W = [139, 200, 127, 105, 117, 187, 86, 73, 144]
What is the second smallest entry? 86
The second largest entry -> 187
The entry at the centre is 117
The first entry from the right: 144

Read these off the table that follows.
1) What is the bottom-left entry?
2) What is the entry just right of 86?
3) What is the entry in the bottom-right corner?
4) What is the 3rd entry on the diagonal from the top-right corner?
5) What is the top-left entry?
6) What is the largest entry in the last row?
7) What is the entry just left of the largest entry?
8) What is the smallest entry in the first row?
| 139 | 119 | 151 | 103 | 124 | 114 | 109 | 177 | 178 |  89 | 104 | 114 | 145 |
| 175 |  87 | 105 | 113 | 146 | 139 | 120 | 150 | 102 | 126 | 114 | 112 | 178 |
| 103 | 157 | 192 | 107 |  92 | 116 | 131 | 153 | 113 | 151 | 114 | 113 | 124 |
| 132 | 142 |  99 | 129 | 106 | 122 | 190 | 155 |  82 | 112 | 116 | 155 | 125 |
| 152 | 110 | 118 | 122 | 104 | 164 | 188 | 101 |  96 | 115 | 135 | 149 | 113 |
| 112 | 153 | 111 | 116 | 123 | 102 | 160 | 191 | 104 |  95 | 114 | 134 | 151 |
| 142 | 194 | 125 |  86 | 115 | 123 | 157 | 113 | 146 | 126 | 107 | 128 | 101 |
| 147 | 101 | 127 | 111 | 117 | 184 | 166 |  83 | 108 | 113 | 151 | 132 | 125 |
| 133 | 194 | 139 |  81 | 114 | 120 | 158 | 118 | 140 | 133 | 103 | 130 | 103 |
| 151 |  82 | 113 | 116 | 156 | 124 | 133 | 139 | 100 | 130 | 106 | 125 | 191 |
| 102 | 141 | 195 | 127 |  85 | 115 | 123 | 158 | 115 | 145 | 126 | 107 | 128 |
| 123 | 190 | 155 |  82 | 112 | 116 | 154 | 126 | 131 | 142 |  99 | 130 | 107 |
| 149 | 114 | 153 | 109 | 118 | 120 | 104 | 165 | 188 |  99 |  96 | 114 | 137 |
| 153 | 193 | 112 |  89 | 115 | 129 | 153 | 112 | 150 | 117 | 111 | 125 | 102 |
| 192 | 110 |  91 | 116 | 129 | 153 | 112 | 150 | 115 | 113 | 126 | 102 | 155 |
| 136 | 150 | 114 | 152 | 110 | 118 | 121 | 104 | 164 | 188 | 100 |  95 | 114 |
1) 136
2) 115
3) 114
4) 114
5) 139
6) 188
7) 141
8) 89

M =
[[139 139 120  99  85 152  95 171 122 153 120 134 117]
 [145  90 142 144 163 101 101  72 166  71 127 114 137]
 [149 111  99 140 197 127 111 122 182 118  80  99 133]
 [151  93 120 147 191 108 102  85 184  83 100 101 137]
 [161 132  98  93 108 163  61 186 158 153  85 117 113]
 [136 151  77 116 159 163 124 192 149 182  71 112 119]
 [159  98 134 117 122 121  67 111 163  91 122 118 127]
 [146 100 113 148 197 114 116  94 180  98  97 102 137]
 [119 148 101 132 156 144 157 159 127 166 101 122 126]
 [143 152  88 100 116 170 100 203 139 182  85 122 114]
 [162  86 134 132 158 108  71  85 184  70 112 107 134]
 [144 145 106  96  95 162  91 190 131 166 102 128 114]
 [143 151  92 100 113 169 100 201 137 182  86 123 114]
 [146  96 122 149 191 107 111  84 179  85 105 104 139]
 [124 155  92 120 143 158 143 185 128 183  92 121 121]]
Indices start at 1.
The entry in row 1 and column 2 is 139
Find the entry just right of the centre entry.
94
The largest entry is 203
The entry in the bottom-right corner: 121
Find the entry in row 2 and column 3.
142
Find the entry just right of the smallest entry.
186
Find the entry in the top-right corner.
117
The bottom entry of the column that holds the smallest entry: 143
The entry directly below the centre entry -> 157
The entry at row 3, column 2 -> 111
The entry at row 1, column 3: 120
Find the entry in the top-left corner.
139
Find the entry directly above the largest entry.
159
The entry at row 2, column 2: 90
The entry directly above the smallest entry -> 102
Find the bottom entry of the column that holds the largest entry.
185
Find the entry just right of 203.
139
The entry in row 3 and column 1: 149
Find the entry just left of the smallest entry.
163
Find the entry directly above 147.
140
Find the entry directly below the largest entry.
85
Find the top entry of the column that holds the largest entry.
171
Find the entry directly below 136.
159
The minimum: 61
The entry directly below the smallest entry is 124
The entry just left of the largest entry -> 100
The bottom-left entry: 124

Questions about the row below.
1) What is the entry just right of 164?
2) What is the entry just left of 85?
3) What is the last entry?
4) What is the 2nd entry from the left?
| 156 | 196 | 164 | 154 |  79 |  85 |
1) 154
2) 79
3) 85
4) 196
